One vector is turned by the same rotation once a step. Each row is the vector after some number of steps, and that number follows the row.
The counts run from 0 to 165.
[100  79 135 153 111  98 135 147  92 125 123 132 109 107 155 152  81 115
 180 109  67 137 113 134 191  86 143 119 140 148 127 138 118 164 142 108
 120  70 118 142 100] -> 38
[179 158 101 109 123  74 134 114 127  75 120 154 148 125 159  98 103 157
 151 145 139 145 126 154 155 128  98 173 100  79 137 104 128 147 129 153
 147  95  98 135 132] -> 13
[130 122 129  78 102 119 153 121 153 148 115 101 103 157  85 164 153  95
 148 125  86 150 138 140  86 122  80 170 106  91 145 156 124 116 134 117
 136 136  90 107 129] -> 55
[106 142 134  83 128 105 156 150 178 125 104 165 149 144 109 131 153 115
 151 138 127 138  89 149  89 133  55 153 116  82 149 122 103 119 162 141
 146  97  79 144 146] -> 155
[133 115 108 148 117 107 139 107 141 116 112 152 131 122 112 151 108  97
 164 151 107  75 134 178 189 123 111 161 122 137 168 109 127 135 139  98
 115  85 156 173 172] -> 97
[190 160 112 134 117  76 125 110 116  91 118 125 148 122 107 137  97 156
 133 127 109 138 134 173 144  90 109 193  96  84 124 136 148  99 108 164
 122 110 132 128 130] -> 108
[108 112 107  60 118 145 174 156 137 147 119 101 123 125 100 144 156 167
 162 140  93  88 138 169 117 114  88 163 142  93 144  91 116 100 146 100
 128 115 123 119 135] -> 57
[ 85 103 141  57 140 144 165 143 130 170 107 111 126 145 100 166 150 101
 147 115  87 137 127 132  85 121  60 124 134 112 144 126 122 123 141 154
 104 111  86 140 105] -> 59
[153 135 106  97 112  73 148  84 145  83 113 127 114 111 142 103  87 153
 147 125 145 154 158 159 167 140 111 154  93 114 159 120 129 174 126 125
 159  93  80 132 132] -> 14
[130  96 148 162 121 103 155 145 113 132 100 154 136 128 161 158 115 107
 171 116  88 130  89 136 149 101 120 162 159 123  78 150 110  93 134 105
 142  57 147 129 127] -> 36
[123  76 104 123 113 109  91 143 106 125 138  95 115 119 119 136 108 111
 166 101  71 122 133 176 162  92 173 146 130 113 106 121 149 147 166  52
 143 121 103 150  89] -> 137
[118  80 144  96 144 154 144 152 146 131  84 135 183 168 105 149 157 148
 144 120  76 110 108 152 109 112 107 149 123  92 144  91 117  94 148 125
 103  91 124 158 180] -> 64
[122  96 152 157 121  93 132 155  93 128 127 137 112 120 140 156  83  74
 164  99  64 166  87 123 152  93 128 128 128 126 117 169 119 151 128 130
 111  76 114 147  99] -> 39
[142 109 137 174 132  98 114 173 111 104 132 151 128 135 126 163  83 112
 154 116  84 166  70 137 146  98 127 161 117 107 102 162 118 115 124 126
 134  77 133 143 102] -> 40
[105 111 112  82 135 129 120 166 127 122 132 122  73 141 132 130 170  98
 161 129  73 147 159 121 132 110  88 143 114 106 131 135 118 168 124 128
 129 116  53 117  91] -> 146
[131 133 155  77  74  77 173  76 126 107  87 108  73 166 145 111 138  97
 140 120 111 120 147 130 117 128 101 126 139 133 145 139 132  92  87 135
 132 102 114 118 171] -> 23
[173 122 102 144 146 107 108 116 131  81 100 164 158 143 141 135 117 143
 162 138 115 104 134 178 171 120 132 187  95  75 129 103 122 141 131 130
 133 101 114 159 175] -> 9
[114 115  88 103  89 138  98 160 123  70  89 138  85 169 110 101 129  97
 146 161 128  94 121 130 139 130 137 126 120  79 109 114 131  71 123 112
 112 111  98 135 141] -> 84
[134 138 114  89  68  78 165  77 145 106 105  90  92 159 137 105  98 139
 154 134 128 118 137 169 139 129 122 130 127 135 171 126 150 106 102 104
 141 114 105 123 176] -> 22
[175 137 128 101 101  88 146  79 111 101  90  94  87 136 118 123 118 124
 140 116  86 148 183 143 138  90 121 179 115 111 127 152 143 145 113 147
 125 122 109 105 148] -> 110
[133 134 109 152  93 106 183 127 102 136 117 154 142 131 167 170 103 131
 161 134 100 126  73 166 151  81 135 143 151 130 146 133 127  65 131 116
  93  95 130 138 128] -> 33
[118 117 105  92 116 117 124 165 145 105 149  89  90 119  92 125  85 148
 159 148  87 119 137 157 147 104 119 186 109  79 119 130 125 131 140  92
 176 128 131 115  94] -> 49
[170 164 112 135 140  86 129 131 118 105 136 171 169 110 123 144 121 113
 141 145 113 110 109 167 172 120  53 171 130 109 145 108 119 127 147 162
 125  58 141 164 122] -> 100
[145 133 101 115  53 102 114 138 130  71  99 120 120 146 143  80 136 134
 121 131 119 130 132 147 168  89 162 124 136  87 116  86 137 124 175  98
 113 113  92 137 149] -> 77
[126 103 116 107 116 122  93 134 117  86 108 119 167 137 128  97 101 151
 125 109 115 161  99 160 160  90 161 114 113  88 133  86 149 137 180 114
  91 109  81 165 123] -> 73
[110 116 116 135 131 121 134  96 134 131 115 156  90 139 111 166  86  53
 168 134 140 122 114 161 163 146  77 124 121 146 171 149 134 149 137 118
 102  84  98 172 128] -> 94
[147  86 173 134  88  81 133 159 111 137 115 137 156 162 134 151 131  86
 139 103  55 116  91 149 129 123 110 139 157 113 103 142 126  97 146  98
 137 113 143 126 142] -> 131
[160 133 154 146 135  74 132 126 110 119 120 184 148 140 118 138 134  69
 137 132  96 107 127 148 155 128  53 155 125 126 138 126 120 150 132 157
 104  72 140 159 147] -> 99
[157 112 105 121 129  99 112 113 124  80 104 149 139 137 138 116 117 137
 172 127 102 126 174 174 194 120 130 164 104 103 177  98 123 181 125 129
 130 104 100 154 178] -> 10
[132 121 133  99 128 116 165 112 115 106  93 104  99 140 130 141  88 145
 147 134 120 168 120 128 101 115 101 170 115  84 105 182 160 104  84 169
 131  83 102 113 116] -> 115
[140 136 133 101  99  86 131 159 124 119 140 114  82 128 108 138 115  93
 141 115  73 175 131 131 121 120  82 168 110  94 104 166 108 164 150 119
 149 118  88 115  71] -> 47
[162 122 136 125 132  79 130 107 123  81 104 156 114 157 147 124 131 103
 147 110 100 144 171 147 165 133  94 140  94 111 162 122 109 181 117 154
 113 104  85 143 164] -> 11
[142 130  73  85 120 136 128 166 139 107 144 131 111 131 138 133 170 152
 157 150  82 113 134 158 134 103 128 191 125  88 115 116 120 127 148  82
 157 121  95 109 115] -> 144
[ 87  63 173 106 110 107 164 150 111 142 104 108 112 143 145 151  77  95
 150  94  85 128  87 141 137 141 106  81 152 137 147 149 139 126 125 128
 117  97 113 137 125] -> 126
[128 147 101 115  86 137 128 127 119 107 100 168  72 165 112 154 149  57
 132 153 138 137  93 116 128 153  77 125 119 115 137 147 126  96 131 133
  98 129  82 137 134] -> 87
[160 152 105 131 116  79 140  99 119 121 135 146 150  82 124 134  86 111
 148 134 127 117 137 184 175 105  87 154 123 135 157 114 143 156 154 113
 129  67 141 157 115] -> 101
[142 110  96 116 175 132 116 130 120 100 120 179 154 116 149 138 123 114
 175 147 124  93 111 164 160 118  89 154 120  88 131  86 126 148 142 154
 121  73 100 161 107] -> 5
[152  99 114 123 120 102  92 150 121 120 154 114 143 121 132 140  99 120
 146 103  88 120  93 177 144 100 141 151 147  99  80 125 145 105 170  76
 159 106 114 140  72] -> 136
[133 130 117 106 103  95 119 173 135  99 154 105 110 114  94 136 105 115
 144 131  87 155 113 129 120 117  85 198 107  68  78 157 117 113 141 111
 174 120 116 114  90] -> 48
[137  90 131 159  84  92 127 125 131 122 142 118 110 112 122 153  76 122
 159 107  57 159 124 167 179  95 164 157 111 124 144 151 116 160 145  68
 133 121 127 126 126] -> 42
[153 118  95 106 123 145 134 104 139 120 101 155 130 107 157 167 163  91
 163 142 125  71 147 189 166 126 116 159 133 127 151 106 140 153 165  94
 124 103 104 146 140] -> 2
[ 81  98 155  76 136  95 133 111 160 132  77 121 132 143 104 116 141 100
 163 111 118 121 154 150  92 145  91 103 132 112 141 103 100 144 153 122
 136  77  98 163 170] -> 158
[112  77 170  97 130 113  92 141 116 105  68 129 151 153 129 103 128  99
 126  98  96 161 136 135 121 105 129 109 120 111  99 103 135 157 171 145
 105  61  93 157 140] -> 71
[117  92 134  99 112 123 139 125 153 125  88 114 182 112 142 130 113 164
 140 119 137 142 118 176 128  98 138 148 136 111 119  80 132 143 203  88
 128  74  93 159 137] -> 69
[106 116  93 127 129 140 143 154 115 103 113 181 105 136 130 144 128  88
 166 165 140  76 110 145 156 143  54 132 142 113 125 111 118  86 138 134
 131  78 128 155 127] -> 92
[153 123  89 109 100 113 109 147 117 118 165 116 106 134 126 150 125 124
 147 118  79 145 113 160 162  89 154 170 110  98 166 128 148 150 144  88
 111 154  66 134  87] -> 141
[105 141 145  77 128 105 153 133 165 142 108 151 122 149 115 137 155  86
 151 126 111 147 118 137 101 125  66 125 117 107 180 126 100 157 146 142
 123 115  67 146 144] -> 154
[ 97 122 107  76 149 137 121 179 127 112 140 154 100 146 126 130 161 113
 152 145  99 142 115 126 110 116  85 159  91  75 118 134 120 135 124 147
 129 107  54 117  92] -> 147
